In the data rows, the value 128 means zero.
Here are some points, each followed by its number:
[134 133 119 139 137 119 131 125 135 158 119 159  99  99 113 135] 0
[168 204 126 108 118 111 130 120 112 158 125  79 188  56 141 134] 1
[126  99 133 138 123 112 132 135 135 104 120 172 101 148 126 130] 2
[124 114 120 135 125 119 128 124 134 149 127 147 140 120 120 130] 3
[154 205 134 140 134  86 123 118 110 182 124  74 178  42 165 129] 4
[161 255 129  52 122 100 127 116 110 168 131  68 203  44 144 126] 5
[149 190 142  84 123 101 129 115 114 179 127  67 202  43 194 127] 6
[102  56 119 138 137 163 130 137 157  87 127 197  51 211  83 129] 7
[ 99  59 124 133 130 158 125 141 145  93 134 196  57 211  84 125] 8
[125 130 125 116 123 115 127 131 116 138 128 115 175 113 136 126] 9
[119 106 126 143 126 159 127 127 121 103 122 150 100 163  98 129] 10
[118  89 121 145 124 147 130 139 142 100 129 156  79 193 108 129] 11
[155 190 131  84 128 116 130 118 116 158 123  77 189  66 163 128] 12
[155 172 125 115 119 119 130 133 123 148 123 102 161  83 124 136] 13
[100  81 124 106 128 163 128 150 144 104 128 174  91 193  93 129] 14
[139 109 126 111 121 139 132 143 135 121 137 141 136 132 128 127] 15
[134 157 126 139 130 115 133 125 103 140 125 109 127 104 145 128] 16
[183 180 136 114 129  98 128 118 109 144 127  62 198  37 186 127] 17
[122 117 126 142 124 114 140 134 140 103 126 169  97 139 118 129] 18
[177 172 154  92 117  71 114 115 109 149 123  66 255  38 130 125] 19
[143 203 136 126 125 106 127 117 112 158 124  71 173  56 172 127] 20
[155 150 125 143 126 106 126 123 117 128 127  89 183 109 127 125] 21
[139 121 132  90 134 115 126 133 128 125 130 142 143 129 150 128] 22
[155 150 129 128 127 101 129 125 117 162 130  92 174  77 154 126] 23
[125 105 127 105 129 142 128 131 124 123 128 169 103 142 124 122] 24
[112 134 131 126 125 131 124 119 123 118 128 124 144 109 170 132] 25
[ 91  61 117 145 136 158 134 133 159  98 123 200  59 198  80 128] 26
[134 149 120 117 128 130 129 119 128 152 134 102 146 106 127 127] 27
[ 98  53 111 172 124 154 133 129 147  88 127 192  45 229  84 129] 28
[179 201 123 158 125 107 126 106 111 155 126  84 145  59 134 129] 29
[122 204 131 123 121 102 129 113 111 158 133  78 169  66 192 132] 30
[102  51 119 120 135 141 120 151 162  90 126 223  55 207  81 126] 31
[102  55 116  76 128 124 130 139 149  81 129 234  48 255  82 128] 32
[158 126 133 118 122  83 131 115 112 179 123  64 195  34 247 127] 33
[102 144 116 166 128 134 126 116 103 112 128 110 149 137 119 128] 34
[107  86 121 154 129 147 125 137 151 106 134 175  85 150 100 125] 35
[165 158 136 107 125  99 131 121 115 180 122  73 191  63 165 126] 36
[137 144 133 142 126 112 123 132 119 131 134  81 155  96 168 130] 37
[105  73 117  95 162  93 135 140 149  74 132 204  49 241  88 132] 38
[ 98  53 118 134 134 145 127 160 146  92 130 208  61 199  78 128] 39
[159 211 150  97 119  89 127 123 112 145 123  72 191  58 160 127] 40
[151 208 141  90 121  99 127 120 111 145 123  70 205  44 189 134] 41
[142 144 152 143 114 102 144 124 104 121 133 101 144 118 140 128] 42
[121 103 131 112 138 121 131 134 133 117 126 163 108 154 119 126] 43
[125 118 125 131 122 162 126 141 139 106 128 143  84 162 110 128] 44
[127 140 123 102 120 154 127 121 129 127 132 126 107 146 138 124] 45
[146 156 123 134 113 126 128 120 114 127 129  87 184  79 171 124] 46
[125 166 130 106 129 120 129 127 129 135 125 103 150 122 129 128] 47
[140 204 134 123 138 114 130 121 114 142 128  89 163  74 155 129] 48
[133 130 130 121 124 143 128 134 133 122 125 131 100 136 129 130] 49
[171 181 123 129 134 103 128 123 116 161 122  77 160  57 140 130] 50
[150 164 159 101 125 110 130 117 113 164 122  79 171  70 159 129] 51
[106  75 123 149 133 121 125 135 142 101 137 183  94 191  95 129] 52
[103  70 113 144 140 163 127 142 145 106 140 221  54 169  83 130] 53
[108  99 115 119 122 190 125 123 132  87 133 164  82 211  83 122] 54
[157 216 141 113 129  90 124 121 110 181 123  73 185  41 162 124] 55
[ 97  61 115 115 122 176 126 144 160  94 130 168  68 220  79 130] 56
[140 190 130 100 128 114 129 118 113 157 127  81 194  52 185 134] 57
[138 142 135 148 127 131 126 128 129 141 129 115 141  82 126 130] 58
[100  60 113 154 136 156 129 144 148 107 130 223  54 173  83 124] 59
[149 198 132 154 125 106 130 128 108 146 136  68 136  83 147 126] 60
[111  84 120 115 136 127 124 138 151 112 131 181  89 181  97 128] 61
[ 93  53 116  79 130 142 130 201 137  84 120 188  73 243  82 129] 62
[112  94 118 111 127 152 123 125 129 108 127 175  82 188 103 129] 63
[122 105 130 154 124 150 126 132 125 103 124 159  97 149 100 131] 64
[124 147 128 134 137 135 129 123 130 121 127 132 121 122 126 131] 65
[129 102 143 225 124 121 126 132 118 111 128 105 155  89 130 124] 66
[132 136 138 170 127  88 145 114 120 147 129  60 202  61 184 126] 67
[171 177 126 116 129  99 117 107 107 175 126  55 221  40 152 126] 68
[121  76 112 140 128 135 128 134 137 110 128 145  97 200 106 127] 69
[139 133 140 122 129 116 130 117 112 141 128 118 149 114 135 129] 70
[111  66 117 134 128 155 127 132 128  97 126 175  76 221  86 123] 71
[130 189 141 110 121  84 124 133 110 166 131  79 196  56 184 128] 72
[131 139 139  88 129 117 124 133 112 145 125 150 110 156 116 126] 73
[ 97  60 115 163 130 160 125 137 159  88 135 207  50 178  88 123] 74
[156 241 146  80 130  89 127 112 106 149 124  72 216  48 161 130] 75
[157 151 131 100 119 127 125 118 115 167 127  98 172  79 157 125] 76
[ 97  69 119 132 128 164 127 132 155  92 130 174  65 212  91 125] 77
[122 136 131 129 124 121 124 139 119 139 129 117 141 109 146 128] 78
[100  66 116 161 129 180 128 130 134  96 123 160  64 215  86 130] 79
[151 143 134  77 127 126 130 119 128 155 123 111 153  91 155 122] 80
[119  98 131 130 130 133 122 139 144 113 128 163  94 142 123 126] 81
[156 194 133  65 125 105 126 116 112 184 126  76 185  59 194 129] 82
[ 96  60 126 132 132 153 130 140 136  93 131 230  52 191  85 128] 83
[138 101 126 131 131 129 131 135 137 108 131 150 106 144 125 126] 84
Which point above is nearest to each new point by angle? Its number follows each.
[ 98  56 119 139 125 168 123 123 160  88 132 173  56 243  79 125] 77
[104  82 127 210 133 166 125 115 146 104 120 165  63 163  79 131] 64
[115 119 130 148 130 127 125 126 123 127 126 130 133 126 138 128] 66
[111  92 122 101 149 101 133 131 136  94 129 169  81 208 108 131] 38
[120 123 121 146 127 122 133 141 125 106 124 133  91 179 125 127] 11
[169 205 130 133 120 110 128 116 110 147 132  60 154  38 202 129] 20
[113 136 138 164 131 108 131 128 124 133 125 123 112 119 128 128] 66
[131 118 136 129 129 113 128 139 125 125 134 145 123 126 127 132] 2
[134 133 122 134 132 115 128 137 122 136 125 132 130 124 123 129] 0
[130  88 117 157 128 142 129 129 146 113 124 163 128 118 121 126] 35
[116 140 133 147 125 119 128 126 106 136 136 126 127 125 125 128] 34
[135 149 131  72 120  97 129 127 133 156 128 156 112 106 186 127] 22
[ 99  52 110 198 124 142 135 125 136  88 124 197  46 225  87 129] 28
[115 132 130 103 126 148 128 137 129 118 127 135 134 134 130 128] 45
[101  95 124  84 132 164 127 149 140 103 134 167  95 194  92 128] 14
[127 132 125 166 121 119 127 125 126 105 129 111 168 119 122 132] 66
[140 133 127 130 131 114 125 136 115 119 125  94 170 137 125 121] 21
[117 118 128 153 135 155 128 127 135 122 125 104 107 119 128 124] 66
[128 107 123 124 121 115 125 131 117 150 123 128 162 131 125 128] 9
[143 135 130 148 130 112 127 122 120 142 126 121 126 125 128 130] 29
[123 148 146 120 133 128 131 123 129 119 124 135 108 121 130 132] 65
[123 118 122 175 121 113 128 137 137 116 120 107 111 143 127 132] 66
[109  87 126 147 137 114 127 136 137 109 141 149 119 183 104 125] 52
[121 119 123 157 133 175 129 128 140 106 128 106 132 113 109 123] 66
[124 125 118 145 128 196 123 126 116 116 125 109 142 122 116 127] 34
[176 139 133 119 128  75 132 123 129 187 146  98 196  64 156 124] 23
[124 106 125 131 119 126 128 125 123 133 122 135 139 148 116 125] 69
[113 204 124 130 120  90 131 113 114 166 136  81 175  67 200 132] 30
[139 196 139 131 125 108 130 124 109 155 133  74 152  73 157 125] 20
[137 160 137 101 126 128 128 123 123 153 130  93 158  98 136 127] 12
[158 213 136  43 124  99 126 115 110 193 128  73 182  56 213 129] 82
[137 156 131 136 129 109 126 129 122 147 124 116 128  87 144 126] 4
[135 144 119 121 120 157 127 122 123 109 130 130 124 147 105 128] 54
[164 160 127 130 125  96 129 126 113 177 123  70 194  53 162 127] 23
[118 161 151  88 120 105 133 123 124 115 124 108 228  97 145 126] 9
[124 128 128 167 121 122 128 127 118 124 128 102 162 109 134 130] 66
[145 124 130 161 130 116 127 127 119 136 126 140 123 143  96 128] 64
[135 143 129 114 132 113 127 118 120 143 127 109 128 113 161 132] 82
[139 129 124 137 126 122 130 123 123 143 125 124 138 108 132 130] 23
